0: tensor([528, 435, 521, 241, 222, 336, 458, 299, 511, 390, 168, 489, 514, 386, 298, 387, 416, 303, 207, 208, 420, 915, 565, 108, 337, 275, 272,  99, 641, 124, 293, 495, 287, 258, 480, 436, 464, 312, 685, 538, 271, 571, 515, 459, 378, 298, 468, 542])
1: tensor([703, 507, 749, 439, 573, 434, 536, 454, 663, 658, 450, 661, 686, 405, 341, 687, 227, 432, 402, 437, 509, 239, 652, 213, 478, 398, 276, 375, 544, 174, 368, 674, 456, 747, 743, 369, 344, 419, 364, 868, 407, 533, 639, 538, 461, 399, 535, 386])
2: tensor([548, 542, 645, 473, 426, 534, 589, 581, 621, 673, 492, 624, 672, 470, 443, 724, 389, 433, 430, 547, 612, 268, 633, 328, 535, 754, 420, 603, 648, 296, 331, 749, 530, 314, 774, 330, 360, 514, 279, 545, 415, 363, 602, 495, 295, 449, 794, 524])
3: tensor([738, 644, 721, 443, 521, 498, 609, 480, 690, 705, 454, 690, 630, 483, 446, 747, 444, 513, 514, 403, 551, 404, 666, 397, 456, 490, 386, 390, 602, 334, 420, 731, 473, 572, 596, 382, 429, 513, 416, 645, 415, 434, 687, 419, 444, 426, 674, 576])
4: tensor([624, 473, 633, 433, 431, 546, 601, 513, 614, 630, 409, 628, 753, 535, 435, 630, 390, 386, 328, 450, 565, 502, 652, 227, 520, 558, 385, 323, 636, 200, 415, 703, 463, 363, 730, 396, 471, 413, 487, 696, 347, 525, 588, 656, 428, 436, 714, 564])
5: tensor([601, 705, 644, 282, 298, 402, 644, 292, 580, 522, 270, 543, 587, 380, 482, 401, 342, 338, 376, 363, 599, 716, 578, 480, 302,  58, 308, 115, 485, 457, 567, 471, 202, 587, 380, 710, 413, 280, 489, 540, 348, 350, 531, 240, 369, 389, 414, 592])
6: tensor([336, 444, 473, 167,  93, 276, 370, 152, 340, 318, 136, 418, 650, 447, 418, 216, 363, 188,  86, 259, 383, 990, 515,  79, 381,  74, 297, 101, 615, 116, 368, 400, 132,  41, 448, 623, 402, 117, 763, 378, 135, 317, 241, 381, 223, 240, 388, 504])
7: tensor([624, 672, 646, 454, 446, 486, 661, 475, 626, 718, 428, 702, 651, 497, 453, 636, 365, 433, 547, 554, 688, 407, 619, 555, 446, 442, 473, 474, 644, 494, 482, 586, 358, 411, 520, 447, 344, 415, 352, 626, 524, 399, 743, 389, 399, 529, 789, 670])
8: tensor([544, 595, 664, 473, 389, 504, 585, 492, 584, 630, 386, 593, 703, 513, 421, 557, 388, 427, 385, 548, 613, 491, 644, 289, 505, 502, 497, 452, 695, 311, 462, 712, 429, 272, 659, 459, 490, 373, 461, 645, 383, 429, 609, 600, 342, 458, 704, 591])
9: tensor([394, 893, 405,  64, 192, 251, 555,  77, 333, 319, 211, 458, 353, 147, 532, 246, 274, 234, 456, 326, 582,  34, 304, 945,  95,   0, 243, 259, 319, 999, 363, 379,  94, 225, 190, 581,  31, 339, 121, 189, 478,  77, 607,   0, 116, 340, 366, 590])
10: tensor([756, 479, 579, 227, 523, 367, 586, 345, 710, 537, 309, 718, 512, 297, 272, 562, 350, 466, 393, 225, 442, 529, 611, 192, 298, 205, 208, 118, 481, 187, 278, 590, 338, 837, 411, 350, 363, 508, 497, 680, 335, 590, 694, 305, 473, 317, 401, 439])

tensor([626, 758, 665, 453, 468, 462, 647, 417, 557, 663, 455, 640, 525, 378, 439, 643, 392, 384, 557, 468, 707, 273, 553, 612, 370, 445, 511, 567, 670, 657, 509, 671, 410, 390, 485, 402, 304, 502, 276, 515, 553, 287, 752, 276, 339, 509, 710, 616]) 7 3 2
tensor([561, 611, 588, 445, 440, 484, 597, 480, 586, 707, 436, 634, 591, 433, 443, 630, 387, 435, 523, 592, 710, 368, 632, 467, 418, 500, 474, 578, 697, 554, 505, 680, 411, 344, 681, 511, 435, 491, 321, 568, 467, 301, 649, 384, 323, 492, 756, 608]) 7 8 2
tensor([668, 555, 643, 446, 569, 478, 545, 442, 596, 669, 485, 724, 555, 364, 349, 747, 373, 506, 514, 454, 556, 322, 621, 333, 399, 511, 374, 449, 595, 321, 361, 713, 524, 545, 636, 318, 357, 518, 320, 609, 515, 440, 765, 413, 449, 432, 672, 525]) 3 1 2
tensor([588, 529, 639, 459, 413, 479, 538, 516, 611, 664, 446, 653, 691, 467, 336, 675, 372, 436, 390, 506, 548, 338, 628, 217, 447, 508, 366, 466, 698, 257, 419, 716, 470, 382, 791, 375, 410, 422, 381, 693, 336, 445, 572, 608, 356, 402, 656, 474]) 4 8 2
tensor([602, 516, 646, 449, 362, 498, 578, 490, 637, 689, 430, 610, 687, 511, 328, 537, 334, 357, 275, 430, 511, 640, 674, 233, 514, 463, 430, 275, 716, 195, 459, 641, 436, 322, 699, 426, 507, 324, 569, 674, 309, 528, 555, 682, 402, 362, 628, 577]) 4 8 3
tensor([577, 789, 627, 391, 459, 534, 713, 405, 535, 658, 475, 658, 524, 368, 524, 613, 449, 443, 633, 533, 713, 230, 529, 643, 374, 485, 527, 696, 633, 685, 427, 653, 388, 409, 514, 463, 288, 538, 207, 426, 580, 259, 737, 190, 297, 504, 699, 596]) 7 3 2
tensor([673, 600, 658, 416, 560, 462, 547, 454, 613, 673, 497, 669, 567, 372, 394, 807, 389, 540, 509, 463, 551, 151, 614, 322, 384, 511, 276, 538, 533, 320, 343, 753, 471, 455, 661, 306, 295, 670, 321, 657, 540, 395, 773, 403, 427, 460, 744, 498]) 3 2 1
tensor([444, 478, 517, 197,  79, 313, 410, 269, 470, 374, 174, 431, 620, 445, 421, 358, 449, 280, 166, 326, 456, 900, 574,  89, 439, 267, 277, 131, 681, 148, 336, 496, 235, 140, 541, 466, 401, 242, 652, 453, 181, 490, 425, 601, 363, 341, 493, 549]) 0 6 5
tensor([704, 566, 683, 465, 542, 482, 654, 515, 711, 731, 377, 663, 607, 449, 270, 644, 267, 403, 430, 349, 495, 397, 627, 291, 368, 363, 365, 311, 597, 234, 384, 599, 422, 655, 646, 443, 450, 401, 446, 826, 407, 546, 658, 459, 354, 349, 516, 523]) 1 3 4
tensor([623, 485, 565, 315, 384, 432, 672, 431, 639, 659, 280, 675, 528, 513, 246, 543, 337, 339, 349, 316, 533, 824, 583, 211, 329, 238, 375, 120, 687, 252, 440, 532, 380, 446, 415, 406, 478, 237, 548, 570, 277, 595, 584, 442, 388, 353, 475, 564]) 0 10 5
tensor([612, 635, 599, 406, 410, 463, 687, 407, 654, 720, 338, 645, 677, 533, 351, 492, 302, 322, 387, 403, 632, 677, 592, 453, 345, 222, 440, 207, 649, 457, 575, 483, 327, 529, 528, 607, 476, 253, 488, 688, 404, 436, 548, 328, 311, 444, 548, 671]) 5 7 8
tensor([601, 499, 637, 529, 552, 479, 546, 623, 640, 785, 451, 622, 586, 440, 233, 789, 329, 485, 515, 516, 550, 121, 582, 209, 423, 683, 371, 594, 647, 275, 335, 745, 528, 265, 783, 198, 290, 385, 200, 583, 345, 350, 638, 530, 325, 396, 754, 468]) 2 3 8
tensor([619, 597, 645, 523, 476, 507, 571, 520, 625, 801, 525, 736, 685, 489, 348, 715, 379, 460, 465, 501, 582, 315, 646, 407, 509, 640, 476, 569, 719, 365, 392, 671, 461, 350, 681, 388, 397, 453, 308, 630, 416, 410, 680, 524, 378, 433, 729, 556]) 2 3 8
tensor([517, 642, 637, 481, 457, 554, 746, 521, 632, 755, 427, 642, 584, 430, 404, 637, 420, 421, 489, 529, 721, 489, 671, 551, 409, 440, 489, 485, 647, 470, 445, 584, 373, 335, 536, 450, 358, 378, 317, 576, 501, 393, 688, 386, 353, 533, 728, 609]) 7 8 3
tensor([669, 526, 664, 476, 557, 497, 592, 515, 672, 724, 464, 759, 658, 493, 309, 671, 352, 475, 468, 412, 549, 449, 652, 300, 447, 510, 379, 375, 688, 297, 370, 701, 556, 527, 654, 276, 369, 411, 407, 664, 416, 537, 682, 469, 372, 377, 613, 523]) 3 4 1
tensor([717, 550, 727, 457, 525, 425, 483, 464, 650, 692, 467, 654, 620, 423, 347, 771, 359, 552, 445, 434, 470, 273, 679, 288, 466, 549, 331, 457, 583, 211, 332, 765, 544, 552, 763, 315, 351, 496, 277, 687, 419, 478, 654, 469, 393, 405, 725, 490]) 3 1 2
tensor([649, 527, 711, 525, 546, 481, 528, 563, 669, 726, 459, 637, 594, 405, 296, 804, 349, 503, 430, 468, 558, 298, 684, 238, 444, 580, 301, 488, 611, 221, 307, 733, 468, 419, 743, 264, 308, 453, 264, 707, 373, 455, 606, 525, 380, 418, 704, 472]) 2 3 1
tensor([514, 335, 424, 126, 205, 162, 376, 179, 519, 403,  64, 474, 378, 341, 176, 332, 205, 180, 190, 114, 401, 941, 509,  53, 191,  76, 228,  26, 518,  83, 207, 382, 199, 491, 306, 361, 393, 217, 712, 572, 225, 591, 507, 289, 392, 287, 289, 431]) 0 6 10
